(in the rows, 128 means zero)
One turn sends every row of this set to another row. A few are shown first. Where does it send the rows asked after them?
soni: [119 133 108 116 121 123  90 144 100 108 140 115 106 154  84 124 134 150
 151 143 128  91 119 136 136  97]
vubin: [122 173 133 124 129 113 167 128 147 169 101 140 135  99 103 138 164  87
 140  85 128 108 120 145 117 149]
Lup: [126 154 118 113 158 127 153 108 117 138 132 116 160  97 116 143 129 172
 157 114 144 136 127 142  85  91]
kipos: [133 170 119 117 123  89 151  92 155 159 122 146 109 139  85 104 106 118
 143 118 120 112 110 113 110 159]
rumo: [ 94 116 120 126 130 114 142 146 162 149  95 132 148 165 106 159  77 156
 162 106 123 134 120 156 126 132]
duga: [130  97 135 161 137 124 115 131 114 139 138 156 138 139 162 147 138 124
 129 126 122 170 108 118 167 189]
res: [135 156 133  96  84 123 114  95 135 120 116 111 116  86  98 122 123 103
 137 154 127 148  93 135 134  98]
muti: [139 113 122 150 130 126 100 113 110 137 159 141 124 123 168 117 163 134
 101 124 135 181 121 122 135 146]
Lako: [131 142 141 126  83 105 145  97 123 159 113 166 153 144 111 110  87 156
 150 139 124 135  92 133 121 174]
Dasom: [138  94 107 165 131 118 117 133 124 137 140 146 138 128 172 141 144 136
 117 121 121 179 100 105 152 169]
teki: [108 132  98 137 166 159 119 166 115 119 132 106 139 138  89 153 160 139
 124  91 132 105 120 131 137 110]
lub: [123 160 146 101 148 160 129 140 154 136 117 123 160 115 156 151 165 158
 127 117 146 129 124 153 114  89]
vut: [128 162  94 109  93 100 106 121 113 126 114 126 130 168  98 116 125 103
 120 107 131 108  73 129 109 159]
Linag: [137 151 136 133 154 139 119 133 117 121 124 131 143  97  88 192 120 165
 136 146 157 139 133 104 117 113]
guz: [156  99 131 165 123 111 108 147 132 109 158 138 122 141 144 119 136 107
 123 111 117 161 127 152 164 187]
Fosa: [135 111 162  91 114 133  99 141 148 139  94 148 144 101 104  89 136 149
 101 129 109 148  98 146 111 129]
Musat: [149 107 152 139 102 110  86 128  99 123 149 143 130 118 165 107 145 108
 145 133 128 152 120 134 157 172]
pamu: [177 122 136 160 128 109 106 125  96 111 165 144 113 114 148 137 162 131
 117 144 118 156 128 133 134 165]
nit: [132  99 127 185 130 126 128 126 117 143 168 134 114 115 140 132 156 135
 134 134 116 179 110 145 164 150]
Murun: [125 135 146  95 155 112 132 131 168 149  85 150  93 106  81 129 149 121
 117 132 102 119 102 123 118 127]
Fide: [121 133  97 131 106 144 190 106 129 117 152 136 138 141 130 121 118 141
 153  98 123 124 160 169 148 136]
tati: [147 169 126 119 103 118 148 108 133 111  96 134 149 119 108 178  90  92
 141 130 122 133  93 116 148 176]
Mudir: [153 153 157  92 126 117  92 171 127 118 103 119 161 112 102 136 102 132
 147 117 118 102 146 143  96 137]
lubo: [143 145 124 111 104 110  92 140 148  94 123 122 133 143  99 146  89 131
 123 102 173 126 166 139 113 130]
Kupep: [149 104 113 179 121 115 125 136 109 138 166 137 114 104 150 139 159 147
 143 139 118 174 117 127 148 142]
duku: [136 162 130 105  90 119 150 140 184 125 122 132 103 173 114 137  97 124
 145 136 115 128 104 164 127 163]
Vadez: [127 172 124 123 143 153 203 123 166 138 143 118 137 112 125 147 146 134
 155 116 132 145  87 158 125 140]
leg: [134 145 132 125 125 136 165 122 122 150 101 157 185 103 135 141 160 137
 107  82 140 144 111 154 103 161]
toz: [180 111 115 156 120 102 105 153 110  96 157 142 116 116 158 135 149 129
 128 128 120 153 134 128 136 173]
Maru: [125 147 145 122 187 149 127 138 148 136 109 125 160 103 109 129 140 127
 136  95 115  90 149 117 150 112]
Poda: [121 153 117 122 145 101 159  93 136 131 114 148 144 150 133 141 120 133
 164 101 138  77 159 142 143 117]
sifek: [145 131 123 117 104 147 123 144 134 112 128 144 103 158 101 138  94 162
 109 149  83 119 164 129 134 148]
rufom: [124 145  97 137 140 122 140 140  92 101 139 127 147 162  98 156 119 132
 174 106 142  78 115 136 149 156]
mupa: [118 150 135 128 129 117  95 123 149 161 108 138 117 153  99 134 105 147
 135 136 102  91 162 114 137  98]
pup: [ 97 117 137 136 122 131 139 135 147 125 123 118 156 110  95 151  98 131
 185 104 171 138 126 159 164 116]
Bek: [141 134 145 121 146 183 152 152 115 114 131 130 144  77 112 139 152 144
 137 130  93 119 151 140 148 126]
Tem: [ 99 166  89 129 128 145 183 108 138 168 118 111 138 131 111 164 105 134
 134 112 100 156 105 126 110 131]
zel: [ 96 138 106 121 122 125 146 129 114 140 105 123 152 128 106 132 163  95
 149  88 135 119  50 151 142 141]
Givar: [147 153 165  84 126 131  93 142 160 115 119 128 144 148 133 114  92 157
 156 159 126 110 112 131 130 124]
suz: [124 147 115 109 142 130 109 129 103 133 103 128 129 119  88 138 157 130
 111 138 112 123  47 107 113 130]
diman: [151 113 113 144 107 113  95 123 111 131 155 131 128 105 175 105 157 130
 120 121 130 172 114 118 135 140]
kugiv: [150 103 133 147 101 106  95 148 110 124 133 145 140 114 173 124 138 113
 151 129 113 157 105 120 166 174]
pavu: [114 176 132 133 123 142 153 129 158 154 125 132 173 172 147 154  93 151
 162 112 145 121 117 138 137 151]
ranid: [111 149 101 123 127 146 143 115 166 125 101 111 140 114 110 161 128  99
  82  90 136 166 100 130 128 123]
togif: [163 183 153 100 125 152 125 161 156 128 126 116 114 101 103 139 150 131
 113 153 100 129 107 136 100 132]
Gafet: [129 135 130  81 119 124 139 147 154 113  91 120 131 132  99 129  74 101
 158 127  78 123  97 138 140 160]
Vazuv: [143  86 114 173 119 117 116 160 138 123 156 131 122 127 146 122 131 122
 139 106 118 172 119 136 167 171]
fanug: [146 167 121  73 115 128 139 125 120 115 107 111 123  88 125 140 152 110
 121 123 105 125 130 152  86 104]

Vazuv turns into Dasom
Gafet turns into rumo
And these:
pavu turns into Vadez
vubin turns into Maru
Bek turns into Fosa
teki turns into suz
pup turns into ranid
muti turns into pamu

